Read these off the table that follows.
1) What is the entry just right of -2.16?
2) What is the entry just left of 0.96?
3) What is the entry just left of -4.75?
4) What is the entry just left of 2.70?
5) What is the entry just left of the smallest entry?
[[ 4.49 -2.00 -1.03  2.02  2.91  1.29  5.25  2.94  4.37  2.40  0.24 -0.15
   1.05 -3.00  0.22 -0.30]
 [-0.11  4.35  4.59  6.41 -0.09  3.11 -4.67  0.17 -4.27  0.20 -6.70  2.92
  -1.84  1.30 -2.79  2.64]
 [ 1.78  5.69  5.37  5.67  2.78  3.75 -0.48 -2.36 -4.75  0.48 -2.07  4.69
  -2.72  0.96 -2.73  4.02]
 [ 2.89 -1.03 -2.00 -0.03 -0.66 -4.86 -1.59 -1.70 -3.79 -0.68 -1.83 -0.58
   3.53  4.04 -5.09  1.35]
 [ 3.03 -0.91 -2.19  0.42 -0.84 -4.95 -1.43 -1.86 -3.73 -0.42 -1.72 -0.82
   2.86  4.30 -5.18  0.62]
 [-0.51  4.71  4.16  6.08  0.22  2.96 -4.63  0.06 -4.30 -0.45 -7.04  2.87
  -2.11  0.95 -3.48  3.01]
 [ 0.27  4.66  4.34  6.19  0.20  3.11 -4.70 -0.11 -4.32 -0.09 -6.31  2.52
  -1.70  1.14 -3.39  3.07]
 [ 2.64 -1.10 -1.93  0.27 -0.46 -4.79 -0.97 -1.69 -3.24 -0.79 -1.46 -1.15
   2.70  4.10 -5.49  1.26]
 [ 2.63 -0.57 -2.15  0.03 -0.58 -5.05 -1.62 -1.97 -3.50 -0.67 -1.50 -0.88
   4.00  4.02 -5.44  0.68]
 [ 0.46 -1.13 -0.61  3.02  3.84  0.04  5.21  0.79  2.67  5.01  0.12  0.65
  -0.41 -2.63 -0.86 -0.26]
 [ 2.10  6.46  5.53  6.01  2.87  3.81 -0.87 -1.77 -3.97  0.45 -2.54  4.35
  -2.64  0.55 -2.83  4.02]
 [-0.48  4.34  4.29  6.13  0.04  2.49 -4.68  0.53 -4.70  0.04 -7.18  3.14
  -1.76  1.39 -2.88  3.01]
 [ 0.99 -1.34 -0.84  3.55  3.71 -0.47  4.85  0.77  2.65  4.83  0.14  0.39
  -0.06 -2.68 -0.94 -0.38]
 [ 1.52  5.47  5.20  5.27  3.09  4.10 -0.33 -2.24 -4.92  0.57 -2.16  4.49
  -3.19  0.72 -2.77  3.79]
 [ 1.88  5.98  5.11  5.01  2.15  4.26 -0.54 -2.01 -4.44  0.24 -1.92  4.01
  -2.67  0.85 -2.57  3.94]]
1) 4.49
2) -2.72
3) -2.36
4) -1.15
5) 0.04

m =
0.00,-0.16,0.15,0.19,0.16,-0.04,0.06,-0.05,0.14
0.13,-0.01,0.09,-0.20,-0.16,0.12,0.00,-0.17,0.08
0.22,-0.20,0.07,-0.09,0.09,-0.06,-0.15,-0.20,-0.12
0.04,-0.07,-0.19,0.06,0.19,-0.20,-0.07,0.18,0.06
-0.11,-0.18,0.06,-0.06,-0.12,-0.12,0.18,0.19,0.17
0.03,0.00,-0.11,-0.12,-0.17,0.08,-0.10,-0.15,-0.02
0.01,0.03,-0.17,0.16,0.13,0.19,-0.04,0.20,-0.13
0.11,-0.22,0.05,0.13,0.12,0.17,-0.22,-0.22,-0.05
The second entry on the diagonal from the top-right corner? -0.17
The entry in the top-right corner? 0.14
The first entry, reading row by row: 0.00
The largest entry? 0.22
The fifth entry, reading row by row? 0.16
The entry directly below 0.20? -0.22
The largest entry in the last row: 0.17
The last entry, reading row by row? -0.05
The entry in the bottom-left corner? 0.11
The fifth entry from the end, reading row by row? 0.12
The 2nd entry in reading order: -0.16
The entry directly below the largest entry: 0.04
The largest entry in the last column? 0.17
The third entry on the main diagonal is 0.07
The entry directly below 0.07? -0.19
The entry just right of the largest entry is -0.20
The third-last entry, reading row by row? -0.22
The smallest entry in the first column: -0.11

X = [ 6.37 -2.32  3.06 -2.10  1.22 -1.14 -3.40  0.49  0.62  1.10  4.15  1.56]
The entry just left of 3.06 -> -2.32
The entry just right of -1.14? -3.40
The entry just right of 0.49? 0.62

(4672, 9475, 8582, 8287, 5706, 7540, 6619, 6754, 5915, 5393, 6433, 7308, 6935, 1858)
Read off the 2nd entry from the left.
Answer: 9475
The 3rd entry from the left: 8582
Read off the first entry.
Answer: 4672
The last entry: 1858
The third entry from the right is 7308
The entry just right of 6619 -> 6754
Read off the 5th-last entry.
Answer: 5393
Read off the entry just right of 8582.
Answer: 8287
